[-71  -4   0  -4   2   2]
The 2nd entry from the right -> 2
The third entry from the right: -4
Read off the entry just right of the smallest entry.
Answer: -4

Read these off the row that follows.
1) What is the entry just left of -7?
2) What is the entry just left of the smallest entry?
array([-49, -76, -79, -51,  -6,  47,  79,  73,  47,  -7])
1) 47
2) -76

a =
[[-62  34  -6 -45]
 [ 12 -18  11  -3]]
The smallest entry in the first column is -62
Give the entry directly below -45.
-3
The entry in the bottom-left corner -> 12
The top-right entry: -45

Questions about the row below.
1) Report the entry just right of -31.
2) Report the 1st entry from the left.
3) Report the third entry from the right.
4) Report the last entry.
5) Report the third entry from the left.
-31,35,-29,45,34,-5,6,-19,30,-3,-38,-57,22
1) 35
2) -31
3) -38
4) 22
5) -29

grid =
 15  -27   -2  -12   -1    7   49   -4  -22  -23   44   20  -20  -14    0
-14   -3   -3  -14    2    6   -8   12    7  -18   -8  -17   23  -15    5
-10   -4   -6   30   -9  -18   16   21   26   -5    3    8  -19   31   -5
-26  -22    0  -10   18  -26  -35  -29   16   -6   21  -29   27  -11   -3
-30  -28   -5  -29   48  -25  -45  -30   -6  -20   44  -31   26  -16   -6
-35  -20   27  -38    0    8    5   21  -26    1   -5   26    9   11   36
-12   20   -2  -26   -6    7  -19   33    3   12  -15  -12    6   15    7
 30  -30   -4   35   28   23  -13    6   12  -24  -17  -13   -7    2    5
 41  -21   -6   18   -9  -27  -12  -11   19  -20  -16   11   20   -3   -6
-28  -29    1  -26   51    6  -46  -30   -8  -17   54  -29  -19  -14   -5
 -9   32   42  -16   10    9  -43    1  -23   63   14  -24  -13   16   -6
-29   43   15  -39  -10   -8  -42   35  -20   10   -8   13  -18   -2   23
What is the top-left entry?
A: 15
The 2nd largest entry: 54
The largest entry in the first row is 49
The bottom-right entry: 23
What is the entry directly above -39?
A: -16
The smallest entry in the first row is -27
The 3rd entry in reading order is -2
What is the largest entry in the last row?
A: 43
What is the entry just right of -1?
A: 7
What is the entry directly above the largest entry?
A: -17
The first entry in the row that holds the smallest entry -> -28
What is the fifth entry in reading order?
A: -1
The third largest entry: 51
The top entry of the column that holds the largest entry is -23
What is the 4th-last entry, reading row by row?
A: 13
The entry directly below the smallest entry -> -43
The bottom entry of the column that holds the largest entry -> 10
What is the entry just left of the largest entry?
A: -23
What is the smallest entry in the last row?
A: -42
What is the entry just left of the smallest entry?
A: 6
What is the 2nd entry on the main diagonal?
A: -3
The bottom-left entry is -29
The entry directly above the smallest entry: -12
The largest entry in the first column: 41
What is the entry just right of -42?
A: 35
What is the entry just right of -38?
A: 0
The entry in the top-right corner is 0
What is the last entry of the largest entry's row?
A: -6
The fourth entry in reading order -> -12
What is the last entry of the smallest entry's row?
A: -5

 255   -96   132   347   119  -263  -246  -249    27    -1     7    -9  -745   -46  -116  -240
 244  -151  -240  -232    28  -295   497   163   -66    11  -123  -294    83  -631  -776   106
-583    34   -55  -271  -267   214  -373  -114   -50  -120  -135   -73   361   329   400    48
-546    49   -69  -167  -120   218  -510  -149    29   -30   -19   -42   244   330   436    94
 475  -151  -205  -103   105  -338   630   205  -102    16   -48  -178   -89  -707  -823     7
-686    73    52   -89  -207   337  -740  -274     8  -105   -45    78   159   622   791   -41
-630    18     3  -109  -195   223  -697  -279     9   -98   -71    -9   108   493   601   -25
  34   -69  -270  -394   -89  -122   521   259  -101   -20  -124  -251   458  -483  -572   194
-689    68   151    45  -210   307  -920  -379    48  -107   -34   115   -15   783   917  -104
Which number is the second smallest entry?
Answer: -823
The bottom-right entry: -104
The entry directly above 361 -> 83
Which number is the smallest entry in the last column?
Answer: -240
Which number is the entry directly below 791?
Answer: 601
The entry just right of the smallest entry -> -379
The bottom-left entry is -689
Which number is the smallest entry?
Answer: -920
The 4th entry in reading order is 347
Which number is the entry directly below 83?
Answer: 361
Which number is the entry just right of 497?
Answer: 163
The entry directly above 9 -> 8
The 3rd-last entry, reading row by row -> 783
The top-left entry is 255
The entry directly above the smallest entry is 521
Which number is the third entry in reading order?
Answer: 132
The second entry on the main diagonal: -151
Which number is the entry just left of -295?
Answer: 28
Which number is the entry just left of 218?
Answer: -120
Which number is the largest entry in the first column?
Answer: 475
Which number is the entry just left of -71?
Answer: -98
The bottom entry of the column that holds the largest entry is 917
Which number is the entry directly below 329?
Answer: 330
Which number is the third entry on the diagonal from the top-right corner?
Answer: 329
Which number is the entry directly below 29?
Answer: -102
Which number is the smallest entry in the first row?
Answer: -745
Which number is the fourth-last entry, reading row by row?
Answer: -15
The entry just right of -249 -> 27
The entry just left of -116 is -46
Which number is the entry just left of the smallest entry?
Answer: 307

x =
[[  7   8  36   2  29 -14 -23   3   0   3 -22   3  -6]
 [  0  -1  21  -4  -5 -23  22   8   4   4 -18  18  -5]
 [ 18  -2   4  -1  21  20 -10  -7 -22  -4  -4 -14  -1]
 [ 26  -9  32   2   6   5   8  -1  -7  -6  15 -14 -15]
 [ 57   3 -12   1  33   2  14   2 -12   2  -7  -1  -1]
 [ 46  -9  12  -3 -33   0 -22   1  -8  -2 -13  19 -11]]
What is the entry in the top-right corner?
Answer: -6
What is the last entry, reading row by row?
Answer: -11
The entry directly above the largest entry -> 26
What is the smallest entry in the first row?
Answer: -23
What is the 2nd largest entry?
Answer: 46
What is the largest entry?
Answer: 57
What is the bottom entry of the column that holds the smallest entry?
Answer: -33
What is the top entry of the column that holds the smallest entry?
Answer: 29
The smallest entry in the last column -> -15
What is the third entry on the main diagonal?
Answer: 4
The top-left entry: 7
What is the 2nd entry on the diagonal from the top-right corner?
Answer: 18
The second entry from the end, reading row by row: 19
What is the 5th entry from the end, reading row by row?
Answer: -8
What is the 3rd largest entry?
Answer: 36
What is the last entry in the row that holds the largest entry?
Answer: -1
What is the 4th entry in reading order?
Answer: 2
The entry just right of the smallest entry: 0
What is the entry just right of the largest entry?
Answer: 3
The 3rd-last entry, reading row by row is -13
